(in the rows, 128 means zero)
One turn sends every row of this set to another row. A few are shown first. Where does it send the rows asked after them?
bimes: [151 135 135 116  91 126 125 138 105 147 100  97 133 104 111 135]
suz: [120 142 133 142 125  93  99 130 135 155  99 129 121  90 123 148]
mabi: [ 90 137 124 141 135 121 124 161 123 132 133 150 147 107 123 107]
zaki: [131 125 128 129 124 143  95 117 125  96 169 113 155 113 105  98]
Lona: [156 113 135 147 115 124 110 135 140  88 115 120 136  89  99 124]
kesiv: [122 130 110  97 151 121 103 142 110 123  94 123 129 120  90 148]
fanos: [129 165  99 137 138 114  98 134  84 136 102 105 138 144 121 145]
tovar: [126 126  97 137 134  98  94 138 101  99 146  90 137 155 125 124]
kef: [158 108 116 144 149  89 117  97 117 131 163 113 150 127 131 148]
losis: [111 118 157 104 114 105 131 130  91 123  98 138 142 118 127 160]
Belek: [129 109 130 140 106  96 107 115 125  85 125 148 135 159 107 122]
sur: [112 142 138 151 120 115  95 105 140  95 160 130 140 118 147 136]
Tir: [144 130 148 147 117  93  93 100  94 109  94 142 157 128 119 151]
buz: [161 119 116 101 134 140 130 118 132 139 132 153 173 117 116 137]
supid: [134 137 136 157 122 122 113 139  72 125 105 105 144 113  90 102]
Fosu: [130 116 136 108 138  98  87 134 102 148 122 117 168  88 112 125]
fadim: [131 107 139 155 114 118 149 130 102 124 146 125 126 131  96  95]
tama: [154 121 140 144 151 112 126 105  72 145 122 122 164 107 108 140]
zof: [129 131 114 137 155 128 146 144 107 110 133 102 127 106 135 168]
fufal: [139 152 111 135 119 153 125 110 131 110 159  98 123 128 124 138]
Dud: [123 126 143 118 119 143 138  98 112 114 171 137 158 125 134 130]
gizi: [127 142 121 121  92 110  97 141 122 105 124 121 168 129 160 143]
takel: [126 155 120 144 129 110 106 114 112 153  93 165 145 139 105 129]
Kosa: [100 142 121 132 146 145 122 116 140 100 152 149 124 134 107 125]
galad: [135 139 101 144 124 110 132 116 133 164 146 140 131 152 123 121]

supid -> Tir
losis -> kesiv
Where do these go?
tovar -> kef
mabi -> Lona
zaki -> sur

One turn sends every row of this set to another row. A few are shown first. Where does it send the rows asked after them?
nefis: [124 123 104 145  88 105 111 138 123 153 116 126  77 103 113  99 105 141
 130  96 126 134 157 164 123  93  97 126 132 133  86  90 109 143]
Teted: [135 122 137 142 113 138 146 111 142 143  94 127  95 132 105 129  85 112
  88 136 125 148 142 121 112 127 117 135 117 134 145  80 109 123]
duv: [150 125 135 148 155 133 141 115 140 140 129 121 184 156 100 115 114 149
 115 141 138 128 121 131 115 104 129 148 129  85 113 114 131 121]
Fize: [131 119 101 140  85 112 110 138 124 159 122 118  77  89 113  95  99 155
 124  96 126 134 149 159 119  86 106 136 138 138  93  96 109 135]
zulik: [158  93 121 123 132 109 121 133 134 131 149 120 144 155 152 124  83 156
 162 129 139 101 143 130 118 102 101 148 139 101 118 113 113 136]
som: [134 116  77 146 109 126 135 114  90 143 120 134 126 130 126 122 121 146
  96 135 128 153 112 143 154 119 149  97 103 109  80  86 138 104]
zab: [140 133  93 113 104  97 119 143 110 136 139 138 175 177 120 125 134 139
 145 138 155 131 130 144 119 122 139 135 146 112  88 142 124 118]
detus: [144 152 107 130 100 126 124 109  96 129 144 124 116  97 110 114 134 116
 130 125 147 195 158 110 120 120 139 130 117 144 117 134 146 123]
Vevu: [133 114  96 138  85 113 106 134 130 153 130 115  73  94 107  99 100 150
 125  98 118 130 144 150 120  88 100 125 137 138  90  98 122 136]
daz: [137 136 149 121 111 151 122 147 123 129 135 114 163 149 121 114 133 161
 159 112 148 172 129 139  93  89 133 160 152 112 113 124 124 155]
Gak: [128 134 147 117 123 151 121 156 115 126 132 106 153 135 128 114 124 169
 155 109 158 163 121 139  98  89 135 164 151 110 113 115 122 154]
feti: [162 103 115 130  86 145 133 130 105 141 114 141 128 116 158 149 105 137
 148 146 117 158 139 155 116 102 118 148  94 169  92 101 141 160]
gok: [163 101 120 130  87 152 127 126 109 145 124 132 118 116 163 151 113 134
 142 145 118 158 132 147 122  94 117 147  97 166  87  99 144 159]
kug: [138 125 130 118 121 127 128 151 139 133 133  94 124 178  86 120 101 160
 121 116 142 133 133 151  93 121 115 136 169 110  85 116 101 109]
divob: [157 111 132 140  91 147 135 124 106 142 111 147 124 125 160 145 108 124
 143 140 122 157 147 155 121 106 116 147  89 164  92  98 133 169]
kog: [154 154 111 133 106 117 133 110  90 133 136 124 122  91 108 111 133 118
 125 128 154 191 168 118 122 117 143 137 119 142 121 129 143 123]
tedek: [148 111 121 137 110 135 147 112 136 143  95 118 100 126 108 134  80 121
  90 144 118 147 135 117 111 121 118 136 123 131 153  77 115 113]
vuba: [138 115 122 139 109 145 140 111 143 149 104 114  99 126 106 136  87 116
  82 144 116 146 122 110 111 118 118 136 119 136 142  83 119 111]
bip: [133 132  85 109 106 100 118 155 101 131 135 136 171 170 128 132 117 137
 152 138 155 126 125 137 112 127 136 144 142 119  99 139 125 124]
sol: [157  93 128 124 120 113 116 130 147 141 147 128 149 163 155 123  97 157
 165 128 131 111 142 141 118  92 100 147 142 103 106 115 106 137]
mef: [129 129 120 117 134 131 130 161 123 129 134  89 127 168  93 126  93 161
 120 123 151 132 123 150  93 127 117 143 157 119  79 116 105 107]
Mab: [147 126 131 144 162 127 139 123 126 135 131 116 182 139 102 111 111 151
 116 140 151 118 122 129 118 101 135 156 128  88 118 114 141 132]
mapum: [131 124  89 156 113 123 142 114  87 144 109 144 126 139 130 121 114 136
 100 132 131 151 127 155 153 129 140  99  94 107  76  80 120 109]
vef: [137 159 119 136 108 114 130 111  97 128 128 133 115 101 105 110 137 112
 130 120 156 193 173 125 121 125 135 128 114 140 112 125 135 130]
Tezeg: [134 120  78 147 114 127 142 117  89 142 115 137 128 127 126 120 110 153
  97 133 130 156 119 152 148 126 149 100  98 114  77  87 122  95]

nefis -> vef
Mab -> zulik
Where do these go?
sol -> zab
detus -> vuba
feti -> Tezeg

One turn sends every row of this set to another row. A few are shown first. Where does it send the rows asked after them?
voso: [162 124 119  94 140 151 144 147 118 138 161 113  97 136 120 123 125 112
 102  85 107 103 134 113]
duzug: [ 98 114 130 126 116 134 125 123 123 127 108 128  97 141 137 134 114  84
 139  82 113 103 184 131]
Kob: [ 90 118 151 108 110 121 122 162 117 138 122 128  89 136 138 177 157 107
 137 131 117  97 164 156]
ror: [124 114 111 113 150  95 136 134 111 146 125 137 106 144 127 122 135 139
 122 194 126  99 128 125]
naze: [153 108 103 119 125 103 151 148 106 137 160 100 124 122 123 138 165 145
 166 139 115 121 153 107]
rina: [ 93 116  74 126 107 153 109 136 123 126 124 151 108 128 141 151 126 130
 144 125 112 111 151 116]
Fime: [ 91 129  92 147 142 103 130 128 101 142 148 157 115 113 129 108 166 125
 104 104 106 113 163 148]
miv: [135  77 103 126 123 124 138 148  90 144 156 102 112 121 143 126 121  99
 137 111  86  86 133 114]
Rik: [103 106 119 117 133 109 165 166 136 138 131 134 106  87 133 151 149 105
 161 168 121  97 152 133]
didi: [134 108 117 117 152  87 138 136 137 143  94 129  91 131 124 102 135  91
 162 137 119  94 115 148]
zuv: [113 113 105 124 155  83 143 133 117 155 121 137  98 134 126 104 132 111
 119 185 115  94 135 148]
Kisad: [ 98 131 115 142 149 141 144 143 130 133 126 122  93 103 124 112 141 168
 107 145 105 127 138 141]
zot: [ 77 114 111 115 149 130 140 149 136 139 123 179 123 117 142 144 145 137
 139 150 115 106 144 133]
guko: [142 139 122 105 100 127 145  94 126 171 127 111 101 108 116 117 132 126
 125  86 107  87 159 118]
Gigo: [108  83 127 126 152 125 141 128 125 129 141 133  94 170 120 119 140 160
 153 111 141  98 130 151]
kizir: [125 110 132 152 142  98 133 142 148 106 128 110  91 114 138 121 164 130
 148 162 115 128 155 137]
notu: [127 158 126  84 139 127 141 141 101 160 103 125 128 122 131 109 144 127
 119 110 118 131 141 124]
bag: [133 127 119 103 109 166 138 132 141 142 132 110 116 136 133 145 116 106
 128 106 111  87 179  97]
Pamuz: [114 103  75 136  96 125 129 152 137 133 137 121  90 102 136 147 130  93
 154 134 105  96 172 127]
zel: [ 95 117 131 113 141  82 119 137 156 135 148 125 107 149 127  87 129 126
 116  88 117 102 143 120]
Ruvev: [125 115 104 131  91 108 140 102 121 146 125 127  92  84 128 144 157 134
 168 135 122 103 157 137]
tep: [140 134 111 133 146 136 153 132 145 136 164 107  99 113 125 109 165  91
 117 138 147  77 133 152]
Varev: [110 122  87 129 104 127 127 101 146 161 130 153 108  99 135 130 160 161
 138 125 104  91 164 132]
pipeg: [124 141 138  99 120 101 139 142 127 131 151  86 110 113 116 104 124 115
 122 111 147 111 121 103]
Sepo: [130 110 142 109 127  61 142 146 132 135 134 127  99 135 139 128 158 119
 116 113 110  87 203 130]
Fivur: [137 117 132 112 102  98 119  82 136 139 123 135  99 135 131 129 147 126
 137  85 114  94 173 121]
nimes: [107 139 128  91 123 152 130 171 146 167 122 127 112 138 142 148 159 114
 136 135  92  98 151 149]
Lesa: [123 128 123 107 142 118 137 137 133 132 132 141  95 137 118 141 130 154
  90 149 132  58 125 117]
nesa: [141  96 133 120 145 108 124 131 117 114 150 133  84 156 133 124 135  87
 121  70 115 112 149 134]
goba: [135 126 126 115 144 113 142 131 126 154 181 105  92 177 113 107 153 112
 112 136 141  97 150 149]
geri: [118  93 105 128 131 130 107 121  99 124 158 142 129 137 159 127 138  95
 113 111  98  89 132 110]
fipin: [121 124 128 117 148 120 138 121 107 156 163 111  90 178 109 103 145 116
 125 123 146 117 135 159]

Gigo -> Lesa
zot -> voso
zuv -> fipin
Where do these go?
Varev -> guko
kizir -> zel
nimes -> miv
duzug -> rina
notu -> naze

